[[134 114 112]
 [121 126 140]
 [124 130 138]
 [134 112 104]
 [133 115 122]
 [126 128 145]
 [117 121 144]
 [131 123 101]
 [133 113 114]]
->
[[124 130 138]
 [126 128 145]
 [121 126 140]
 [131 123 101]
 [117 121 144]
 [133 115 122]
 [134 114 112]
 [133 113 114]
 [134 112 104]]

[[125 129 134 136 123 126 121 127 126 127 130 129 132]
 [129 126 113 126 104 129 129 119 127 132 124 131 135]
 [129 131 141 129 124 128 131 142 125 128 128 124 115]]
->
[[129 131 141 129 124 128 131 142 125 128 128 124 115]
 [125 129 134 136 123 126 121 127 126 127 130 129 132]
 [129 126 113 126 104 129 129 119 127 132 124 131 135]]

[[121 126 124 150 121 122 128 118 132 118 130]
 [121 141 129 128 140 122 127 123 117 131 130]
 [125 121 130 107 130 136 123 138 145 137 126]
 [126 120 125 127 122 126 133 122 128 116 122]
 [132 132 125 124 121 114 136 126 119 134 122]
 [133 131 139 128 129 131 125 120 127 128 126]]
->
[[121 141 129 128 140 122 127 123 117 131 130]
 [132 132 125 124 121 114 136 126 119 134 122]
 [133 131 139 128 129 131 125 120 127 128 126]
 [121 126 124 150 121 122 128 118 132 118 130]
 [125 121 130 107 130 136 123 138 145 137 126]
 [126 120 125 127 122 126 133 122 128 116 122]]

[[148 138]
 [152 140]
 [130 158]
 [141 130]
 [119 119]
 [116 135]
 [113 109]]
->
[[130 158]
 [152 140]
 [148 138]
 [116 135]
 [141 130]
 [119 119]
 [113 109]]

[[135 128 137 119 135 141 119 100 123 110 140 123 119]
 [127 120 125 155 132 152 124 125 108 129 132 109 111]
 [131 127 131 128 130 136 124 117 124 121 132 123 123]]
->
[[135 128 137 119 135 141 119 100 123 110 140 123 119]
 [131 127 131 128 130 136 124 117 124 121 132 123 123]
 [127 120 125 155 132 152 124 125 108 129 132 109 111]]

[[132 121 114 119 117 119 123 130 121 119 118 118 132 125 124 116]
 [137 124 136 148 139 151 124 145 137 148 122 143 143 150 123 147]]
->
[[137 124 136 148 139 151 124 145 137 148 122 143 143 150 123 147]
 [132 121 114 119 117 119 123 130 121 119 118 118 132 125 124 116]]

[[125 139 123 148 120 116 104]
 [138 145 128 119 146 136 134]
 [146 136 116 123 124 144 118]
 [134 126 152 134 118 119 131]
 [121 140 113 111 114 135 131]
 [110 109 130 130 146 130 142]
 [128 128 130 133 120 123 117]]
->
[[138 145 128 119 146 136 134]
 [121 140 113 111 114 135 131]
 [125 139 123 148 120 116 104]
 [146 136 116 123 124 144 118]
 [128 128 130 133 120 123 117]
 [134 126 152 134 118 119 131]
 [110 109 130 130 146 130 142]]

[[122 123 136 113 128 142]
 [114 114 140 130 135 143]
 [119 127 127 131 135 124]
 [144 137 110 144 140 121]
 [125 116 133 134 126 145]
 [121 139 121 144 150 119]
 [153 119 134 121 116 139]
 [129 124 135 130 128 110]]
->
[[121 139 121 144 150 119]
 [144 137 110 144 140 121]
 [119 127 127 131 135 124]
 [129 124 135 130 128 110]
 [122 123 136 113 128 142]
 [153 119 134 121 116 139]
 [125 116 133 134 126 145]
 [114 114 140 130 135 143]]
---
[[140 136 151 118 138]
 [115 120 105 138 117]
 [134 136 135 122 135]
 [134 136 140 123 133]]
->
[[140 136 151 118 138]
 [134 136 135 122 135]]

[[126 103 135 119 130 141 131 134 123 125]
 [124 132 135 120 133 139 131 136 122 128]
 [132 112 133 118 120 139 128 126 129 119]]
->
[[126 103 135 119 130 141 131 134 123 125]
 [132 112 133 118 120 139 128 126 129 119]]

[[138 124 109 136 124 129 109 123 121 118]
 [141 113 103 114 117 121 140 115 109 110]
 [126 128 152 124 131 120 125 130 129 131]]
->
[[138 124 109 136 124 129 109 123 121 118]
 [126 128 152 124 131 120 125 130 129 131]]

[[125 107 134]
 [133 148 138]
 [132 144 139]
 [115 111 116]
 [119 134 116]
 [120 134 120]]
->
[[125 107 134]
 [132 144 139]
 [119 134 116]]

[[108 107 120 124 134 118 119 144 140 126 114 126 139 121 137 123]
 [148 139 122 136 143 113 116 126 132 124 129 129 123 134 122 133]
 [109 106 128 127 123 136 114 126 124 139 119 123 128 134 136 131]]
->
[[108 107 120 124 134 118 119 144 140 126 114 126 139 121 137 123]
 [109 106 128 127 123 136 114 126 124 139 119 123 128 134 136 131]]

[[130 119 120 117 107 128]
 [128 135 126 117 123 129]
 [133 135 120 111 122 132]
 [134 124 115 110 111 132]
 [135 133 117 109 120 133]]
->
[[130 119 120 117 107 128]
 [133 135 120 111 122 132]
 [135 133 117 109 120 133]]

[[125 128 122 137 142 119]
 [130 123 127 133 129 123]
 [126 128 129 130 131 128]
 [127 128 125 132 135 124]
 [123 125 134 133 132 131]
 [121 119 138 137 130 131]
 [127 106 139 146 124 124]
 [126 127 122 137 142 119]
 [121 129 123 140 149 120]
 [114 120 142 141 138 135]
 [127 126 130 130 128 129]]
->
[[125 128 122 137 142 119]
 [126 128 129 130 131 128]
 [123 125 134 133 132 131]
 [127 106 139 146 124 124]
 [121 129 123 140 149 120]
 [127 126 130 130 128 129]]

[[109 137 101 121 124 135 132 128 104 114 107]
 [131 131 142 126 146 157 110 115 147 142 133]
 [137 123 142 127 124 118 108 139 142 153 131]]
->
[[109 137 101 121 124 135 132 128 104 114 107]
 [137 123 142 127 124 118 108 139 142 153 131]]
